Each row has a name. Each question is about the rows just above it. Places in a row count from 1.

<158>: 4.11, -1.72, -4.76, -3.61, 1.48, -3.46, -0.49, 6.05, -5.31, 2.17, -4.63, 2.73, -0.59, 2.84, -0.67, -2.60
<160>: -3.28, -4.32, 2.82, -5.32, 0.62, -3.46, -0.49, 6.05, -5.32, -4.41, 3.24, 1.93, 1.91, 3.26, -0.67, -2.59
<53>: 4.11, -1.72, -4.76, -3.61, 1.48, -3.46, -0.49, 6.05, -5.31, 2.17, -4.63, 2.73, -0.59, 2.84, 4.40, -2.60
<173>: 0.78, -2.34, -0.61, -6.54, 2.20, -5.61, 6.22, 4.06, -1.04, -7.84, -4.03, -0.14, 4.21, -0.68, 2.46, 1.28
Go on from 1.93, 1.91 to the end of its row. | 3.26, -0.67, -2.59
One entry of <53> was changed: 4.11, -1.72, -4.76, -3.61, 1.48, -3.46, -0.50, 6.05, -5.31, 2.17, -4.63, 2.73, -0.59, 2.84, 4.40, -2.60. Where, and from what? | 7, -0.49
The rest of the row after -0.14, 4.21, -0.68, 2.46: | 1.28

<160>: 0.00, -5.02, -5.63, -2.98, -0.99, 3.76, 0.00, 4.21, -0.28, -2.82, -1.13, 2.92, 0.00, 4.34, -3.03, -2.33, 1.35, -7.48, 0.00, 1.04, -3.07, -1.57, 2.89, 0.06, -0.60, -1.94, 4.24, -6.38, 4.62, -3.74, 4.05, 2.62, -0.92, -2.03, -2.32, 4.15, -2.33, -3.83, 5.87, -3.22, 0.00, -7.82, 1.16, -3.42, -1.01, 1.49, 0.69, -6.68
<53>: 0.44, 0.35, -0.47, 0.41, -1.37, 0.49, 0.72, 1.77, -1.00, 0.02, -0.42, 0.63, -0.32, 0.17, -0.11, -0.32, 1.54, -0.40, -0.53, 0.82, -1.45, 0.00, -0.06, 0.00, 0.00, -0.35, 0.21, 0.38, -0.88, -1.81, -0.59, -0.27, 1.59, 0.63, -0.15, 0.45, 0.78, -0.27, 0.20, -0.14, -0.18, 0.33, 0.33, -0.41, -2.44, -0.07, -0.54, -0.30
<158>: 0.43, 0.50, -0.20, 0.28, -0.82, 0.00, 0.51, 2.01, -1.16, 0.43, -0.84, 0.22, 0.11, 0.02, 0.00, -0.44, 1.59, -0.57, -0.87, 1.08, -1.44, 0.06, -0.58, -0.25, -0.25, -0.19, 0.35, 0.60, -0.49, -1.48, -0.48, -0.36, 1.45, 0.53, 0.00, 0.00, 1.20, 0.00, 0.15, -0.07, -0.11, 0.70, 0.58, -0.51, -2.58, 0.80, -0.43, -0.44
<191>: 0.46, 0.39, -1.57, -0.08, -0.58, -0.43, -0.35, 3.13, -1.27, 0.15, -0.43, 1.25, 0.40, -0.52, 0.87, -0.48, 1.87, 0.00, -0.18, 0.71, -0.49, 0.61, 0.05, -0.82, -1.30, 0.00, -0.96, 1.54, -0.57, -2.04, -0.41, -1.06, 1.17, 0.53, 0.16, -2.56, -2.67, 2.21, -2.15, -0.87, 0.73, 1.93, -0.10, 0.62, 0.00, 0.05, -0.14, 0.00
<15>: 1.08, -0.67, -2.04, 1.61, -0.87, 0.62, -0.22, 1.81, -1.47, 1.59, -0.93, 0.65, -0.12, -0.61, 0.88, -0.27, 3.18, -0.47, 1.38, 1.11, -2.65, -0.05, -0.51, -0.48, -0.14, 0.74, -1.04, 0.19, -1.09, -2.22, -1.51, -0.70, 0.51, 0.00, -1.24, -0.20, -0.04, -0.84, 0.63, 0.00, -1.60, 0.76, 0.11, 0.16, -3.04, -0.13, -1.78, -0.09
<173>: 2.66, 2.86, -1.72, -0.20, 3.25, 0.00, 2.54, -0.22, -5.72, -2.18, -3.66, -4.36, -3.13, 4.41, 2.99, -3.81, 1.20, 7.81, -0.05, 7.29, -4.34, -0.78, 5.28, -2.32, 2.28, 0.46, -2.04, 0.93, 0.00, -3.96, 0.43, -0.28, 7.36, 5.06, -1.48, -2.56, -2.67, 2.20, -2.15, -1.03, -2.73, -2.44, 0.38, 0.08, -0.62, -0.50, 4.11, -2.30
<168>: 0.44, 0.09, 0.01, 0.43, -1.03, -0.09, 0.49, 1.58, -0.93, 0.41, -0.91, 0.00, 0.00, 0.13, -0.15, 0.00, 1.66, 0.00, -0.35, 0.97, -1.17, 0.15, -0.53, 0.02, 0.00, -0.19, 0.30, 0.27, -0.81, -1.87, 0.00, -0.56, 1.89, 0.63, 0.10, 0.46, 1.05, 0.00, 0.24, 0.26, 0.08, 0.72, 0.14, 0.02, -1.90, 0.58, -0.31, -0.24
<144>: 0.33, 0.17, -0.30, 0.40, -1.21, 0.25, 0.52, 2.01, -1.16, 0.55, -0.50, 0.48, -0.78, 0.32, -0.09, -0.01, 1.41, -0.36, -0.87, 1.05, -1.09, 0.19, -0.41, 0.00, -0.54, 0.35, 0.03, 0.35, -0.66, 0.00, -0.10, -0.68, 1.78, 0.73, -0.13, 0.45, 0.90, -0.37, 0.13, -0.60, -0.21, 0.44, 0.44, -0.56, -2.60, 0.06, -0.42, -0.13
<130>: 0.76, 0.30, -0.35, 0.53, -1.33, 0.32, 0.76, 2.00, -1.04, 0.36, -1.22, 0.64, -0.28, -0.33, -0.40, -0.27, 1.51, -0.38, -0.38, 1.18, -1.53, 0.38, -0.32, 0.10, -0.51, -0.17, -0.01, 0.51, -0.48, -1.34, -0.59, -0.50, 1.74, 0.59, 0.10, -0.12, 0.92, 0.00, 0.27, 0.01, 0.14, 0.27, 0.25, 0.00, -2.76, -0.04, -0.63, -0.38
<139>: 0.37, 0.25, -0.28, 0.65, -1.10, 0.53, 0.37, 1.74, -1.49, 0.42, -0.91, 0.57, -0.01, 0.22, 0.00, -0.37, 1.71, -0.43, -0.70, 1.16, -1.64, 0.30, -0.90, 0.05, -0.62, 0.33, 0.00, 0.67, -0.85, -1.90, -0.66, -0.24, 2.16, 0.00, 0.05, -0.05, 0.65, -0.50, 0.12, 0.03, 0.13, 0.37, 0.50, -0.63, -2.83, -0.24, -0.56, -0.38
Changed <168>: 0.44, 0.09, 0.01, 0.43, -1.03, -0.09, 0.49, 1.58, -0.93, 0.41, -0.91, 0.00, 0.00, 0.13, -0.15, 0.00, 1.66, 0.00, -0.35, 0.97, -1.17, 0.15, -0.53, 0.02, 0.00, -0.19, 0.30, 0.27, -0.81, -1.87, 0.00, -0.56, 1.88, 0.63, 0.10, 0.46, 1.05, 0.00, 0.24, 0.26, 0.08, 0.72, 0.14, 0.02, -1.90, 0.58, -0.31, -0.24. Place and old value: | 33, 1.89
The rest of the row after 0.51, 2.01, -1.16: | 0.43, -0.84, 0.22, 0.11, 0.02, 0.00, -0.44, 1.59, -0.57, -0.87, 1.08, -1.44, 0.06, -0.58, -0.25, -0.25, -0.19, 0.35, 0.60, -0.49, -1.48, -0.48, -0.36, 1.45, 0.53, 0.00, 0.00, 1.20, 0.00, 0.15, -0.07, -0.11, 0.70, 0.58, -0.51, -2.58, 0.80, -0.43, -0.44
After -1.64, 0.30, -0.90, 0.05, -0.62, its row goes on with | 0.33, 0.00, 0.67, -0.85, -1.90, -0.66, -0.24, 2.16, 0.00, 0.05, -0.05, 0.65, -0.50, 0.12, 0.03, 0.13, 0.37, 0.50, -0.63, -2.83, -0.24, -0.56, -0.38
After -2.56, -2.67, 2.20, -2.15, its row goes on with | -1.03, -2.73, -2.44, 0.38, 0.08, -0.62, -0.50, 4.11, -2.30
One entry of <144> was changed: 0.33, 0.17, -0.30, 0.40, -1.21, 0.25, 0.52, 2.01, -1.16, 0.55, -0.50, 0.48, -0.78, 0.32, -0.09, -0.01, 1.41, -0.36, -0.87, 1.05, -1.09, 0.19, -0.41, 0.00, -0.54, 0.35, 0.03, 0.35, -0.66, 0.00, -0.10, -0.68, 1.78, 0.73, -0.13, 0.45, 0.90, -0.37, 0.13, -0.60, -0.21, 0.44, 0.45, -0.56, -2.60, 0.06, -0.42, -0.13. Where, and from what? | 43, 0.44

<139>: -5.22, 1.05, 5.13, -2.07, -2.07, -1.49, -0.53
<11>: 4.57, -3.72, -3.12, 0.81, 2.16, -1.49, 5.74
<191>: -4.42, 0.50, 5.46, -2.27, -2.98, -1.49, -0.75
<144>: 3.09, 6.71, 5.13, -2.06, -2.07, -1.49, -1.26
The rest of the row after 1.05, 5.13: | -2.07, -2.07, -1.49, -0.53
Where does 3.09, 6.71, 5.13, -2.05, -2.07, -1.49, -1.26 differ from <144>, and what was there? | 4, -2.06
Go on from 5.13, -2.07, -2.07, -1.49 to the end of its row. | -0.53
Changed <144>: 3.09, 6.70, 5.13, -2.06, -2.07, -1.49, -1.26. Place and old value: | 2, 6.71
Where does -4.43, 0.50, 5.46, -2.27, -2.98, -1.49, -0.75 differ from <191>, and what was there? | 1, -4.42

<53>: -0.25, -0.13, 6.64, 0.64, -0.78, 0.21, -1.05, 0.08, 0.40, 0.14, 0.73, -0.69, -0.74, 1.18, 0.72, -1.05, -0.03, -0.12, -0.14, -0.19, -0.72, 0.00, -0.57, -0.22, -0.20, 0.26, 0.03, 0.06, 0.64, -0.21, -0.07, 0.50, 0.04, -0.15, 0.89, -0.51, 0.26, 0.96, 0.55, -1.05, -0.42, 1.05, -0.40, 0.21, 0.35, -0.34, 0.43, 0.06, -0.24, -0.71, 0.31, 0.05, 0.38, -1.06, 0.42, 0.94
<144>: -0.71, 0.23, -6.61, 0.04, 0.35, 0.25, -0.16, 0.53, 0.11, -0.47, 0.10, 0.57, 0.62, 1.18, -0.65, -0.40, 0.04, -0.26, 0.16, 0.02, 0.30, -0.34, -0.30, 0.04, -0.81, -0.26, 0.70, -0.58, 0.18, 0.55, 1.30, 0.60, -0.37, -0.14, 0.89, -0.34, 0.28, 0.60, -0.05, -0.16, -0.09, -1.04, -1.43, -0.58, -0.37, 0.84, 1.31, 0.03, 0.66, -0.09, -0.27, -0.34, 0.27, -1.06, 0.42, -0.44
<130>: 0.09, 0.33, 1.62, -0.55, -0.16, 0.12, -0.23, -0.68, 0.31, -0.60, 0.67, -0.15, 0.85, 1.18, 0.61, -0.51, 0.25, -0.38, -0.09, 0.19, -0.02, 0.83, -0.45, 0.19, -0.58, -0.25, -0.03, -1.55, 0.27, 0.35, 1.38, -0.24, -0.01, -0.06, 0.89, -1.39, -0.55, -0.61, 0.21, -0.23, 0.85, 0.26, -0.57, 0.75, 0.07, 0.03, 1.05, -1.33, 0.05, -0.16, -0.10, -1.01, -0.38, -1.06, -0.18, -0.67
<160>: 0.09, 0.33, 1.62, -0.55, -0.79, -0.11, -0.23, -0.68, 0.31, -0.60, 0.67, -0.15, 0.85, 1.18, 0.61, -0.51, 0.25, -0.38, 0.18, 0.19, -0.02, 0.83, -0.45, 0.19, -0.58, -0.25, -0.03, -1.55, 0.27, 0.35, 1.38, -0.24, -0.01, -0.06, 0.89, -1.39, -0.55, -0.61, 0.21, -0.23, 0.04, 0.26, -0.57, 0.75, 0.07, 0.03, 1.05, -1.33, 0.05, -0.16, -0.10, -1.01, -0.38, -1.06, -0.18, -0.24
<11>: -0.24, -0.13, 6.64, 0.64, 0.30, -0.16, -0.02, 0.33, -0.20, -0.27, 0.29, -0.17, 0.27, 1.18, 0.11, -0.74, 0.10, 0.32, 0.38, 0.16, 0.86, -0.30, -0.10, 0.05, -0.05, 0.14, 0.51, 0.05, -0.13, -0.19, 0.61, -0.03, 0.32, 0.41, 0.89, 0.30, -0.16, -0.22, 0.34, -0.02, -0.47, -0.22, -0.43, 0.16, 0.21, -0.72, -0.41, -0.59, -0.26, 0.73, 0.52, -0.32, 0.14, -1.06, 0.22, -0.33
<168>: 0.09, 0.33, 1.62, -0.55, -0.16, 0.12, -0.23, -0.68, 0.31, -0.60, 0.67, -0.15, 0.85, 1.18, 0.61, -0.51, 0.25, -0.38, -0.09, 0.19, -0.02, 0.83, -0.45, 0.19, -0.58, -0.25, -0.03, -1.55, 0.27, 0.35, -0.72, 0.96, -0.42, 1.25, 0.89, -0.01, -0.08, -0.15, -0.41, 0.71, 0.30, 0.04, -0.31, -0.25, 0.00, -0.24, -0.72, 0.33, -0.27, 0.62, -0.27, -0.60, 0.51, -1.06, 0.35, 0.50
<169>: 0.09, 0.33, 1.62, -0.55, -0.16, 0.12, -0.23, -0.68, 0.31, -0.60, 0.67, -0.15, 0.85, 1.18, 0.61, -0.51, 0.25, -0.38, -0.09, 0.19, -0.02, 0.83, -0.45, 0.19, -0.58, -0.25, -0.03, -1.55, 0.27, 0.35, -0.72, 0.96, -0.42, 1.25, 0.89, -0.01, -0.08, -0.15, -0.41, 0.71, 0.30, 0.04, -0.31, -0.25, 0.00, -0.24, -0.72, 0.33, -0.27, 0.62, -0.27, -0.60, 0.51, -1.06, 0.38, -0.56
<191>: -0.42, -0.09, -2.49, -0.37, 0.14, -0.39, 0.36, 0.07, 0.40, -0.29, 0.78, 0.15, -0.56, 1.18, -0.91, -1.08, -0.39, 0.23, -0.06, -0.20, 0.20, -0.16, 0.04, 0.57, -0.63, -0.77, 0.08, -0.04, 0.01, -0.33, -0.02, 0.74, 0.18, 0.21, 0.89, 0.28, -0.14, -0.60, 0.51, 0.36, 0.55, -0.39, 0.06, 0.28, -0.42, -0.17, 0.88, 0.39, -0.17, -0.19, -0.09, 0.38, 0.45, -1.06, 0.05, -0.02
After -0.25, -0.13, 6.64, 0.64, its row goes on with | -0.78, 0.21, -1.05, 0.08, 0.40, 0.14, 0.73, -0.69, -0.74, 1.18, 0.72, -1.05, -0.03, -0.12, -0.14, -0.19, -0.72, 0.00, -0.57, -0.22, -0.20, 0.26, 0.03, 0.06, 0.64, -0.21, -0.07, 0.50, 0.04, -0.15, 0.89, -0.51, 0.26, 0.96, 0.55, -1.05, -0.42, 1.05, -0.40, 0.21, 0.35, -0.34, 0.43, 0.06, -0.24, -0.71, 0.31, 0.05, 0.38, -1.06, 0.42, 0.94
After 0.08, 0.40, its row goes on with | 0.14, 0.73, -0.69, -0.74, 1.18, 0.72, -1.05, -0.03, -0.12, -0.14, -0.19, -0.72, 0.00, -0.57, -0.22, -0.20, 0.26, 0.03, 0.06, 0.64, -0.21, -0.07, 0.50, 0.04, -0.15, 0.89, -0.51, 0.26, 0.96, 0.55, -1.05, -0.42, 1.05, -0.40, 0.21, 0.35, -0.34, 0.43, 0.06, -0.24, -0.71, 0.31, 0.05, 0.38, -1.06, 0.42, 0.94

<160>: -2.74, -3.20, 0.51, 8.08
<144>: 1.53, -3.19, 0.51, -1.52
<173>: -7.21, 3.69, -0.55, 3.48
One entry of <160> was changed: -2.74, -3.20, 0.50, 8.08. Where, and from what? | 3, 0.51
The rest of the row after -3.20, 0.51: | 8.08

<173>: 0.83, -2.56, 5.48, 0.62, -5.80
<191>: 6.09, 2.55, 2.15, -1.53, -4.63
<139>: -1.33, -0.84, -3.88, 6.65, 3.08
<158>: -1.23, -1.90, -6.10, -4.08, 3.60
<53>: 5.17, -1.03, 3.40, 3.40, 2.41
<160>: 1.48, -1.50, 5.36, 2.89, -5.53
<168>: -6.45, -1.03, 3.40, 3.40, 2.41
<169>: 6.44, 2.88, 1.08, -2.09, -4.04
<144>: -1.83, 2.55, 2.16, 7.77, -0.61
Changed <160>: 1.48, -1.50, 5.36, 2.89, -5.52. Place and old value: | 5, -5.53
The rest of the row after 2.55, 2.15: | -1.53, -4.63
Where does -1.33, -0.84, -3.89, 6.65, 3.08 differ from <139>, and what was there? | 3, -3.88
Where does -1.23, -1.90, -6.10, -4.08, 3.61 differ from <158>, and what was there? | 5, 3.60
The rest of the row after -1.83, 2.55, 2.16, 7.77: | -0.61
Changed <191>: 6.09, 2.54, 2.15, -1.53, -4.63. Place and old value: | 2, 2.55

<160>: -4.69, 5.35, 0.30, 2.23, -1.82, -0.32, -2.57, -1.99, -1.59, -0.05, -0.29
<11>: 6.50, -0.97, -5.46, 2.83, 0.79, 0.54, 2.17, 0.89, 1.60, 3.47, 0.30
<191>: 6.40, 5.35, 0.30, 2.24, -2.90, 1.17, 0.77, 1.25, -1.60, -0.05, -0.29
Where does 6.50, -0.97, -5.46, 2.83, 0.79, 0.54, 2.17, 0.89, 1.60, 3.48, 0.30 differ from <11>, and what was there? | 10, 3.47
After 5.35, 0.30, 2.24, its row goes on with | -2.90, 1.17, 0.77, 1.25, -1.60, -0.05, -0.29
After 2.17, 0.89, 1.60, 3.47, its row goes on with | 0.30
Go on from -5.46, 2.83 to the end of its row. | 0.79, 0.54, 2.17, 0.89, 1.60, 3.47, 0.30
After 2.17, 0.89, its row goes on with | 1.60, 3.47, 0.30

<173>: 0.09, -0.03, -2.50, -0.10, -2.24, 0.22, 0.08, -0.72, 0.46, 0.31
<11>: 0.96, -2.17, -5.76, 0.92, -6.56, -2.99, -1.36, -0.43, -1.14, -0.17
<53>: 0.02, -2.22, -7.24, -0.11, -7.26, -2.45, -1.50, -3.70, -1.84, -0.91
<168>: 0.96, -2.17, -5.76, 0.92, -6.56, -2.99, -1.36, -3.25, -2.31, -0.83
Where does 0.09, -0.03, -2.50, -0.10, -2.23, 0.22, 0.08, -0.72, 0.46, 0.31 differ from <173>, and what was there? | 5, -2.24
Changed <53>: 0.03, -2.22, -7.24, -0.11, -7.26, -2.45, -1.50, -3.70, -1.84, -0.91. Place and old value: | 1, 0.02

<168>: 1.21, 3.12, 2.17, 1.26, 4.14
<169>: 1.80, 4.87, 3.65, 1.87, 1.70
<11>: 1.34, 3.23, 3.70, 0.52, 2.48
<130>: 2.15, 7.07, 4.18, 1.57, 2.58
<158>: 1.20, 3.12, 2.17, 1.27, 4.14
<144>: 1.21, 3.13, 2.17, 1.27, 4.14
Go on from 1.21, 3.13, 2.17 to the end of its row. | 1.27, 4.14
The rest of the row after 2.15, 7.07, 4.18, 1.57: | 2.58
Go on from 4.87, 3.65, 1.87 to the end of its row. | 1.70
The rest of the row after 1.21, 3.12, 2.17: | 1.26, 4.14
Where does 2.16, 7.07, 4.18, 1.57, 2.58 differ from <130>, and what was there? | 1, 2.15
Go on from 3.13, 2.17 to the end of its row. | 1.27, 4.14

